Each path is a new rotation, seen through one point. The rows after it are directions, each followed by how far the rotation turns it, in degrees per step (0 if it stays put).
Each turn is a multiple of 5 degrees from 10 to 175, or 0.
Each row of a path follows its step; steps can be skipped.
Rotation 1:
step 0: [-13  -9  -2  16  -9 -16 -18 -18  -3  12  -5   7  -9  -4 -14  24 -15   6
  -8   8   0 -12 -24  -2  -1   8  -6  11   4  -4  15  -5  -9 -12  -3  -3
   3   5  -8  -8  -8  11  11   4  11 -10   8  10 -14  15   9 -12  -8]
step 1: [  3  18  -2  21 -14 -17   9  18   6  -6  26 -13   1 -15  13   5  19  11
   2   2 -12   4   2 -14   9   0   0  -3  -1 -13 -16  -4  10  11 -13  -5
  -6   4  -5   7 -15   9   3   1 -19   0  -1 -17   6 -13  -1   7   3]
step 2: [  8  -2  11 -13  15  13 -13   1  -6  -5  -7   3  -3  12  -7  12  -9 -10
  11  26   1 -23   2   5  -5  -4 -14  15  11   3  -5 -23  -8   2  -4   9
  -1 -13 -12   0   6  12  -9 -13 -14  -8   1  -4  16  11   1   2 -20]
step 3: [-10   0 -25  24  -8 -20   0  -9   5 -19  14  16   2  -1  -3   0   6  -7
  15  -5   9   1   1  11   7  -1 -11  -3  -9  12  -4  12   5  -1   3 -13
 -17   0  -6  13  -6  -3  -9   0   2  -5 -10  26 -18   2  -2  14 -10]
step 4: [ 15  -4   3   5  -4   4 -11   2  17  27   9  -6 -22   5 -11  12   7  33
  17   0  -3  -5  -7  -1   7  14  -1   4  -8 -15   1  -4  -3  -9  -3  14
  26  -2  -6  -5   7   6   9   4  -1   4   2  -5  -3  -1  12  11 -14]
step 5: [-12  -8 -14  -1  -2 -25   7  -1  -6  -2  -9  -2   5 -16   7  -9  -4  11
  -6  12 -10  -9   4  -5 -13  -9 -18  -6  32   0   1 -12  -7  13   1  -9
 -19   7 -14   1 -13   3   8   1 -21   0  -1 -13 -12   0  -4   3 -11]
step 6: [  1   0  19  16   3  -9  -4  -9   1 -10  17  -8  -1 -10 -18  22  10 -12
  -7  34   6  -8  -3  -2  24   7  -1  -2 -23   1  -9  -9 -11  -7 -10  -4
   7  -4   0   4  -1   6  -7  -4   2  -7  11  12  10   1  -8 -12 -10]
step 7: [ -9   5  -8   5  -1  -6   0   8   9  -8  15  25   1  11   8  -1   7   5
  33 -16   0 -15  -1   2  -4   5   4   5   3   6  -6   8  15  30  -7  11
  -6   3 -11   3   7   9   9  -2 -15  -1  -4  -8  13  16   1   5 -15]
step 8: [  7  -2 -22   8  -6  -1 -14  -2 -11  11   0  -2  -5  -4  -1  13 -16   4
   0   1 -11   3  -3  21  16  -7 -25   4   9  -1   7 -26  -7 -18  -4  -7
  16 -10 -15 -10   1   9  -6 -14   9  -7   1  13  -9   6  17   6  -8]
step 9: [  2   1   2  23 -15 -22 -14  -2   6  -7   0   2  -7   0  -3  -7  20   9
   2  13   4   7   0 -17 -13   6   0   7  -7  -9  -3   7  -8  -4   2   3
 -19   2  -8  15 -15  10  18  13 -12  -8   0  -3   0 -24  -7  24  -5]
Directions:
[-1  3  5 -2  3 -7 -4 -6 -3 -5  0  6  3  1 -1  4  0  0 -2  0  1  0  0  1
  2 -4  0  0  1 -3  2  2 -8 -3  4 -3  3  1  2  4 -4 -1  1  3  4  2 -2  3
  3  3 -4  6  1] => 120
[-4  3 -5 -4  0 -3  1  0 -5  2 -1  3 -5 -2  1  1 -2  4  2 -2 -5 -2 -2 -3
 -3 -1 -4  2 -4  0 -4  0  1  0 -6  1  7 -8  1 -3 -5  0  2  2  2  1  0  0
 -3 -4  0  0  5] => 95
Rotation 2:
step 0: [ 15  -7   4 -13  -2  -1  19  -6   4  20  19   0  12  13   0   6  -8   7
   0  -4 -21  -3  -8 -25  -9   1  19 -13  -7  16  10   4 -30  -3 -12   5
 -11  -9   2   3   7  -6  -3  10  11   9  -4 -10  -6   7  21  16  10]
step 1: [ 11   5  14  -4  -4  -3  -6   5   5  14   4  15  15  -5   2   7   8  22
   3 -16 -19  -7 -13  -9   8  -7   1  -8  -8  -9  12  -8 -10   5 -11 -14
 -11   8 -24 -13  10 -11 -12  30 -10 -20  14  -6 -17  -1   1   4  12]
step 2: [  1 -12  13  21   9   0 -18  11  19   3  -6   1  -6  -7   6  10   1   2
 -15 -13  -8 -15 -10  -6   4  -7   1  -5   5 -22   3  19   6  15  12  -4
  -9  20 -23  -5   8   1   0  14  -8 -19  -7  -6  13 -18   4 -17 -23]
step 3: [ -2  -2  10  16 -11  -1   2  22 -14   2   0 -10 -19   0   9   8  -2 -22
   7  -7   0 -24  -6  -6   5   4   5   8  14 -13 -10  12  -5 -12   6  -9
   9  -7 -11 -10  -9  16  14 -23  -4 -16 -16  -2   2  -3 -12 -30 -13]
step 4: [-10 -12  -3  -7   0   7   0 -12 -12  -9  -5   0 -19   9   2 -15  26 -12
   9  12  -5  -9   7  -4   2  -4 -12   9  10 -14  -5 -18 -14 -17  -9  13
  35   5   8 -21   0  15  10 -22   3  -4 -13  -2 -12  -2  -2  -3  -2]
step 5: [ -6 -10 -13 -11  21 -10   9  -8 -24  -4   3 -16  -3  16   7 -24  -4   2
  -8  12   4   9  13  -3   1  19   0  -7 -10   1  -5 -19 -11  -5 -18   9
   2  15 -11  -6   0   3   2  -4   7  16 -16 -18  -9  -2  23  17  -9]
step 6: [  0   2  11 -11  -6 -13   4  -1 -12  21  -8 -10  14  -3  -4  -1 -19 -10
   9   7 -11  17   0 -12  -5 -11   2   2  -3  18  -7 -30  -3   8 -15  -4
 -21  16  -7 -10  -4 -16   2   9  -2   5   6 -23   8  15  21   8   3]
step 7: [ -1   3  17   3  -8 -15  -5  -6  24  26 -15  15  -4 -10   7  18  -5  -1
   1  -8  -7   9   1 -11   4  -1   3  -7  -8 -13  -4   0 -12  16   7  -5
  -3  20  -3  -6 -20 -23 -27   4   3  -2   2  -5  18  10   5  12  18]
step 8: [ 10   6   8  17   2   8  -8  25   8  13  -6  20 -13  -7  27  15 -13  10
 -12   1  10   1 -20  -5  -7   0  -1  -5  -4 -18  12  13 -15   0   3   3
  11 -18 -17  -2  -5  -7  -9  -8  -7 -11   2   2  22  11  -6  10 -14]
step 9: [ 10  12 -13  22  12  13  -1  10 -18   5   5   5 -20  -3  16  -7   8  12
   2  17  -2 -18 -21   0  -5 -11   0   3  14  -8   8   8  -8  -6  15  -7
   6   1   4  -6  -1  19  21 -12  -7 -29  11  11   8   3  10  -3  14]
Directions:
[-5  5 -1  5 -2  0 -1 -5  3  0  5  1 -1 -1  2  3 -2  5  6 -2  0  0 -1 -3
 -6 -1  1  0  2  0  3  0 -1 -1  7  3 -1 -1 -4  4  6  4  1  5 -1 -3 -5  2
 -6  4  2  0  0] => 40
[-1  0 -2 -5  0 -3  1  2 -3  3 -6  3  1  1  4 -1  0 -3  3 -4  0 -2  1  1
 -3 -3  1  3  2 -5  0  4 -2  6  7  0 -2 -2 -2 -2  4  0 -4  6 -5  8  3 -5
  1 -4 -3  0  2] => 65
[ 0  0  2  1  2  2  1 -7 -6 -5  4  0 -2  5 -2  1 -2  1  4 -2  0  0  3  1
  0 -4  3  3  1 -5 -6 -2  5  1 -2  1 -6 -2  3 -6  1 -1 -1 -3  0  2 -6  1
  1  2 -2  7 -2] => 55
